(in the rows, 100 means zero)
A: 3 groups of rows, each row roughly a mix of its group's hidden directions; some rows fit no group
A (105 x 15)
103, 123, 88, 107, 119, 116, 87, 95, 90, 141, 121, 117, 94, 94, 148
106, 79, 102, 67, 71, 118, 113, 126, 120, 64, 104, 106, 101, 126, 121
100, 119, 89, 71, 76, 88, 110, 65, 97, 132, 116, 128, 77, 107, 120
104, 101, 117, 89, 100, 94, 130, 85, 64, 130, 91, 83, 116, 86, 58
66, 113, 94, 78, 68, 71, 96, 91, 110, 123, 89, 83, 84, 135, 87
103, 120, 87, 113, 105, 68, 106, 54, 88, 109, 104, 112, 81, 71, 69
76, 94, 86, 120, 98, 101, 77, 106, 85, 51, 99, 91, 80, 67, 79
94, 110, 90, 76, 90, 104, 91, 81, 94, 145, 127, 118, 100, 126, 137
63, 104, 100, 69, 68, 124, 84, 100, 118, 113, 114, 102, 81, 127, 124
86, 85, 115, 135, 70, 127, 87, 90, 99, 105, 90, 140, 90, 126, 85
104, 68, 111, 97, 98, 123, 86, 147, 74, 79, 91, 89, 125, 107, 120
120, 83, 121, 60, 64, 108, 117, 75, 96, 103, 101, 137, 94, 98, 107
83, 101, 77, 99, 103, 102, 80, 96, 146, 55, 125, 102, 82, 106, 110
100, 90, 89, 105, 98, 111, 85, 123, 145, 55, 106, 109, 93, 119, 129
85, 98, 83, 94, 59, 82, 125, 111, 90, 66, 88, 93, 81, 118, 68
74, 136, 87, 100, 89, 90, 119, 99, 74, 147, 95, 80, 83, 107, 90
77, 107, 111, 66, 57, 105, 88, 99, 100, 112, 82, 110, 64, 95, 125
88, 128, 89, 136, 128, 127, 100, 124, 94, 137, 107, 86, 102, 107, 119
108, 109, 111, 70, 83, 112, 157, 121, 87, 113, 88, 78, 105, 103, 87
111, 92, 87, 146, 122, 112, 93, 81, 114, 69, 124, 129, 103, 97, 82
96, 121, 95, 82, 96, 73, 86, 65, 142, 123, 104, 114, 78, 109, 120
91, 128, 65, 98, 93, 69, 91, 98, 67, 130, 107, 102, 81, 104, 129
98, 77, 101, 123, 108, 117, 49, 84, 100, 85, 118, 135, 101, 94, 120
77, 108, 107, 79, 66, 115, 80, 104, 114, 121, 91, 116, 72, 117, 139
119, 93, 107, 94, 98, 112, 105, 66, 113, 69, 112, 136, 81, 58, 96
60, 123, 90, 78, 89, 95, 84, 123, 106, 119, 93, 64, 81, 110, 124
120, 89, 108, 122, 138, 93, 94, 120, 67, 106, 89, 78, 136, 80, 92
92, 116, 106, 111, 100, 125, 146, 134, 105, 107, 87, 68, 105, 114, 75
104, 92, 93, 89, 108, 47, 59, 81, 73, 110, 93, 98, 108, 87, 110
92, 82, 106, 120, 92, 152, 107, 117, 116, 58, 112, 112, 99, 108, 88
80, 104, 63, 98, 105, 73, 89, 123, 92, 56, 108, 66, 93, 97, 96
66, 106, 93, 106, 92, 133, 71, 124, 125, 91, 108, 98, 80, 115, 134
106, 89, 126, 99, 84, 121, 117, 60, 127, 107, 106, 134, 99, 111, 69
128, 94, 139, 63, 105, 114, 132, 91, 114, 123, 91, 96, 120, 87, 98
113, 69, 93, 113, 93, 115, 91, 106, 110, 40, 113, 129, 101, 103, 102
77, 119, 116, 77, 78, 92, 116, 87, 86, 149, 82, 81, 89, 103, 79
76, 81, 101, 77, 89, 117, 93, 130, 101, 51, 101, 68, 100, 91, 91
85, 107, 86, 125, 115, 119, 112, 124, 135, 58, 109, 77, 95, 105, 80
123, 85, 125, 118, 118, 148, 101, 122, 95, 112, 99, 118, 122, 97, 126
85, 108, 73, 111, 113, 88, 107, 124, 118, 52, 106, 64, 95, 99, 81
129, 86, 92, 99, 118, 101, 87, 127, 110, 93, 109, 110, 124, 120, 153
98, 124, 76, 82, 114, 74, 130, 125, 96, 91, 100, 51, 101, 92, 95
97, 83, 132, 92, 66, 133, 113, 117, 64, 118, 75, 110, 103, 102, 95
68, 128, 108, 95, 87, 121, 101, 78, 94, 123, 99, 99, 62, 64, 89
110, 70, 105, 96, 84, 128, 93, 134, 83, 91, 103, 116, 121, 133, 132
78, 125, 93, 76, 79, 77, 83, 99, 86, 125, 82, 93, 66, 84, 129
66, 107, 110, 78, 65, 101, 109, 116, 71, 124, 77, 73, 90, 110, 84
65, 128, 108, 98, 93, 103, 78, 87, 138, 133, 90, 95, 70, 105, 112
84, 105, 93, 63, 77, 55, 109, 95, 104, 109, 89, 70, 99, 126, 81
82, 121, 70, 104, 95, 83, 128, 133, 87, 83, 95, 60, 91, 109, 83
113, 66, 139, 106, 103, 120, 67, 77, 102, 109, 94, 132, 119, 94, 100
122, 75, 106, 135, 81, 99, 94, 98, 70, 99, 85, 146, 108, 120, 96
97, 98, 85, 131, 111, 103, 84, 78, 145, 81, 125, 125, 97, 127, 94
107, 118, 84, 65, 82, 83, 126, 66, 129, 99, 120, 117, 77, 106, 104
116, 104, 91, 73, 64, 81, 116, 86, 85, 83, 92, 130, 67, 78, 116
114, 110, 97, 87, 126, 138, 116, 103, 135, 87, 132, 102, 100, 82, 129
94, 110, 124, 137, 99, 125, 99, 91, 116, 147, 85, 120, 98, 122, 93
135, 106, 115, 80, 117, 101, 97, 82, 121, 116, 102, 125, 97, 70, 143
90, 80, 95, 118, 89, 124, 89, 150, 68, 73, 92, 92, 108, 112, 111
107, 114, 104, 114, 92, 105, 114, 75, 131, 139, 105, 132, 95, 139, 103
113, 110, 110, 109, 98, 105, 112, 80, 107, 157, 103, 126, 110, 136, 108
71, 112, 102, 90, 60, 92, 91, 108, 62, 123, 73, 97, 71, 95, 105
100, 74, 93, 104, 88, 109, 91, 100, 137, 52, 116, 118, 104, 133, 95
135, 110, 104, 97, 106, 88, 133, 85, 144, 120, 100, 119, 109, 129, 107
68, 101, 115, 129, 93, 110, 86, 100, 76, 100, 75, 86, 86, 76, 57
101, 79, 112, 121, 75, 109, 118, 99, 58, 95, 86, 113, 109, 108, 54
78, 113, 57, 116, 106, 80, 94, 127, 87, 65, 109, 71, 89, 102, 97
127, 75, 126, 83, 80, 109, 124, 137, 91, 83, 67, 100, 115, 105, 108
129, 82, 110, 106, 111, 88, 110, 83, 132, 109, 107, 117, 133, 143, 89
61, 91, 127, 79, 76, 128, 94, 124, 99, 101, 81, 67, 96, 103, 84
115, 70, 92, 102, 102, 106, 90, 135, 68, 51, 101, 99, 116, 88, 114
79, 80, 95, 121, 72, 132, 87, 109, 97, 54, 106, 122, 83, 108, 88
118, 110, 99, 118, 154, 76, 100, 100, 110, 106, 99, 69, 125, 79, 87
88, 122, 81, 117, 130, 90, 113, 132, 108, 92, 98, 49, 106, 99, 87
81, 112, 89, 73, 90, 103, 104, 89, 158, 84, 121, 94, 81, 120, 106
110, 107, 95, 46, 69, 87, 135, 77, 100, 106, 111, 111, 86, 101, 104
67, 94, 96, 80, 85, 124, 62, 118, 91, 109, 115, 95, 95, 115, 141
88, 92, 87, 113, 112, 126, 90, 101, 141, 51, 130, 102, 97, 106, 96
87, 94, 105, 129, 78, 98, 71, 93, 62, 135, 84, 127, 96, 120, 101
58, 128, 84, 111, 106, 98, 98, 80, 126, 111, 118, 75, 83, 111, 68
114, 100, 105, 53, 102, 86, 98, 113, 70, 122, 95, 84, 111, 81, 139
100, 90, 90, 98, 125, 116, 89, 135, 59, 89, 114, 73, 123, 80, 120
117, 93, 138, 85, 117, 96, 114, 105, 93, 135, 75, 73, 131, 91, 84
126, 111, 98, 130, 123, 77, 130, 72, 107, 106, 97, 107, 108, 91, 58
81, 91, 84, 94, 71, 116, 97, 102, 128, 49, 116, 114, 75, 114, 99
117, 107, 88, 145, 128, 87, 108, 70, 86, 116, 114, 118, 112, 99, 70
100, 100, 90, 93, 99, 151, 131, 129, 104, 66, 125, 96, 97, 95, 111
74, 111, 75, 147, 115, 125, 91, 133, 98, 82, 111, 85, 95, 112, 99
96, 106, 128, 120, 100, 115, 118, 116, 85, 147, 71, 86, 116, 116, 78
107, 73, 88, 104, 79, 88, 85, 98, 124, 55, 106, 128, 100, 136, 103
66, 111, 102, 68, 68, 105, 84, 122, 98, 112, 84, 83, 73, 104, 131
126, 94, 115, 89, 85, 91, 153, 91, 99, 89, 84, 103, 106, 97, 58
76, 133, 70, 135, 110, 73, 93, 114, 92, 122, 92, 77, 87, 117, 96
101, 97, 66, 126, 129, 78, 94, 123, 91, 66, 114, 73, 119, 108, 89
114, 110, 132, 84, 93, 101, 131, 92, 100, 154, 76, 98, 109, 106, 91
75, 101, 108, 93, 57, 114, 112, 97, 126, 72, 85, 108, 65, 105, 77
66, 87, 106, 89, 58, 114, 112, 105, 90, 81, 94, 89, 91, 120, 58
68, 107, 86, 97, 76, 80, 96, 128, 62, 107, 81, 67, 93, 116, 89
72, 112, 104, 101, 91, 116, 100, 136, 58, 126, 82, 67, 96, 95, 103
111, 90, 85, 131, 107, 107, 69, 107, 68, 109, 111, 133, 108, 110, 138
101, 82, 94, 71, 64, 79, 116, 93, 103, 50, 96, 104, 88, 102, 76
85, 100, 105, 62, 97, 127, 107, 101, 55, 123, 123, 80, 110, 81, 104
66, 87, 94, 71, 88, 117, 70, 122, 69, 83, 113, 75, 98, 88, 116
96, 96, 109, 98, 91, 110, 138, 117, 128, 65, 89, 77, 101, 108, 59
81, 108, 87, 70, 90, 105, 72, 93, 85, 131, 124, 106, 92, 109, 146
which group is each row in? (one row of each group first)
116, 106, 92, 100, 120, 93, 105, 58, 128, 74, 124, 118, 88, 65, 86
Y
118, 80, 106, 67, 95, 113, 118, 128, 125, 80, 108, 93, 124, 132, 122
S
92, 130, 69, 107, 114, 131, 124, 129, 102, 98, 128, 87, 88, 99, 129
P

105, 99, 80, 66, 107, 55, 96, 109, 128, 79, 105, 72, 111, 120, 115
Y
113, 76, 90, 134, 115, 123, 89, 114, 114, 55, 119, 120, 114, 113, 103
Y
101, 113, 95, 97, 93, 56, 78, 71, 84, 145, 88, 115, 91, 105, 113
P
92, 90, 124, 96, 103, 104, 112, 116, 71, 97, 76, 63, 115, 76, 59
S
98, 99, 59, 100, 105, 92, 99, 73, 92, 65, 149, 113, 95, 97, 91
S
119, 105, 106, 86, 129, 89, 73, 74, 103, 133, 113, 113, 110, 78, 138
P
105, 94, 137, 108, 79, 119, 106, 81, 100, 144, 79, 131, 102, 117, 90
P
85, 100, 110, 131, 111, 111, 114, 130, 109, 91, 79, 64, 113, 113, 59
P
67, 101, 87, 109, 85, 122, 58, 106, 111, 96, 114, 115, 78, 119, 134
S
